Here are some points:
tensor([  6.,   1.,  25.,  16., -26., -21., -31., -16.])
tensor([-18.,  19.,  12.,  54.,  75.,  73.,  23., -44.])
tensor([-22.,  40.,   5., -21.,  -3.,  -2.,  10., -12.])
tensor([  4.,   4.,  10.,  -4.,  -4.,   5.,  14., -18.])
tensor([ 28., -45.,  28.,  20., -24., -14., -25.,  -2.])
tensor([  7.,  -1.,   6.,  -1.,  -1.,  19.,  17., -32.])
tensor([-40., -15., -21., -24.,  28.,  20.,  40., -29.])
tensor([ 23., -22.,  13.,   6., -16., -14.,   2.,  -1.])
tensor([-35.,  48.,  -3.,  -8.,  39.,  30.,  25., -12.])
tensor([-26.,  29., -11.,  37.,  62.,  54.,  16., -24.])
tensor([ -5., -11.,  -5.,  -3.,  20.,  23.,  30., -16.])
tensor([-66.,  62., -10., -14.,  72.,  54.,  45., -13.])
tensor([ 10.,   1.,   5.,  -4.,   1.,  17.,  26., -19.])
tensor([ -1.,   0., -28., -18.,   3.,   1.,  36.,   8.])
tensor([-31.,  42.,  -3., -57.,  -3., -44.,   5.,  33.])
tensor([-65.,  86.,   3.,  -6.,  63.,  33.,  16.,  -4.])
tensor([-11.,  19., -13., -21.,  15.,  14.,  41., -10.])
tensor([ 37., -32.,  44.,  23., -42., -27., -87.,  43.])
tensor([ 1., -6., -1., -5.,  9., 14., 35., -7.])
tensor([ 24., -23.,  34.,  25., -33., -14., -35., -25.])
tensor([ 23., -17.,  15.,  15.,   3.,  16.,   9., -30.])
tensor([ -3.,  -4.,  -2.,   0.,  10.,  20.,  33., -17.])
Here are 23 more points, each followed by its number:
tensor([ 18.,  -9.,  42.,   5., -30., -47., -35.,   4.]) 0
tensor([ 17., -18.,  10.,   3., -24., -13.,   3.,   1.]) 1
tensor([ 82., -78.,  52.,  65., -47., -35., -84., -11.]) 2
tensor([  1.,  -5., -14.,  -9.,   6.,   9.,  30.,  -7.]) 3
tensor([ 29., -43.,  26.,  29.,  -8.,   9.,  -5., -20.]) 4
tensor([-37.,  58., -19., -21.,  26.,  10.,  18.,  16.]) 5
tensor([ 10.,  -3.,   1.,   1.,   6.,  13.,  25., -23.]) 6
tensor([ 30., -25.,  23.,  13., -29., -10., -26.,  -4.]) 7
tensor([ 31., -15.,  29.,  13., -41., -24., -82.,  78.]) 8
tensor([ 29., -22.,  14.,  11., -23., -18.,  -8.,  14.]) 9
tensor([-16.,   7., -36., -56., -12., -44.,  11.,  17.]) 10
tensor([-18.,  -2., -42., -43.,   2., -27.,   7.,  99.]) 11
tensor([-26.,  37., -75., -30.,  16., -24.,  -2.,  43.]) 12
tensor([-67.,  84.,  -3., -28.,  70.,  53.,  48.,   9.]) 13
tensor([-78.,  23., -78., -14., -33., -57., -53.,  -1.]) 14
tensor([ 32., -27.,  28.,  64.,  64.,  64.,   5., -51.]) 15
tensor([ -8.,  22.,  -9., -22.,   9.,  10.,  39.,  -2.]) 16
tensor([-24.,   5., -63., -44.,  -4., -36.,  14.,  25.]) 17
tensor([-25.,  25., -47., -42., -10., -32.,   0.,  58.]) 18
tensor([-37.,  41., -55., -63.,   8., -24.,   4.,  74.]) 19
tensor([  9.,   2.,   0.,  -5.,   6.,  15.,  27., -25.]) 20
tensor([-19.,  -1.,  -4.,  -7.,  28.,  27.,  35., -21.]) 21
tensor([ 54., -70.,  39.,  48., -42., -20., -62.,   3.]) 22
Which two of these numbered points are nearest to each point below, ignoring the direction in which the first points spread most? Their numbers follow each, nearest first.
tensor([ -3.,   4.,  17.,  20., -22., -31., -43., -11.]) > 0 7
tensor([ 25., -34.,  24.,  20.,   4.,  22.,   8., -23.]) > 4 6
tensor([  86.,  -65.,   64.,   70.,  -58.,  -42., -103.,  -12.]) > 2 22
tensor([ 35., -28.,  14.,  22., -29., -28., -25.,  14.]) > 9 7
tensor([ 29., -30.,  45.,  19., -54., -52., -50.,   7.]) > 0 7
tensor([ -2.,  16.,   2., -13., -32., -61., -16.,  35.]) > 5 18
tensor([  38.,  -45.,   53.,   25.,  -49.,  -38., -105.,   41.]) > 8 13
tensor([  2.,  -5.,   1.,   4.,  17.,  25.,  23., -22.]) > 6 21
tensor([ 30., -41.,  19.,  20.,  -8.,   8.,  -2., -22.]) > 4 6
tensor([  73.,  -76.,   80.,   52.,  -65.,  -52., -127.,   28.]) > 22 2
tensor([-63.,  51., -11.,  -4.,  44.,  20.,  25.,   1.]) > 0 5
tensor([  8., -13.,   6.,   9.,   9.,  25.,  27., -33.]) > 6 4
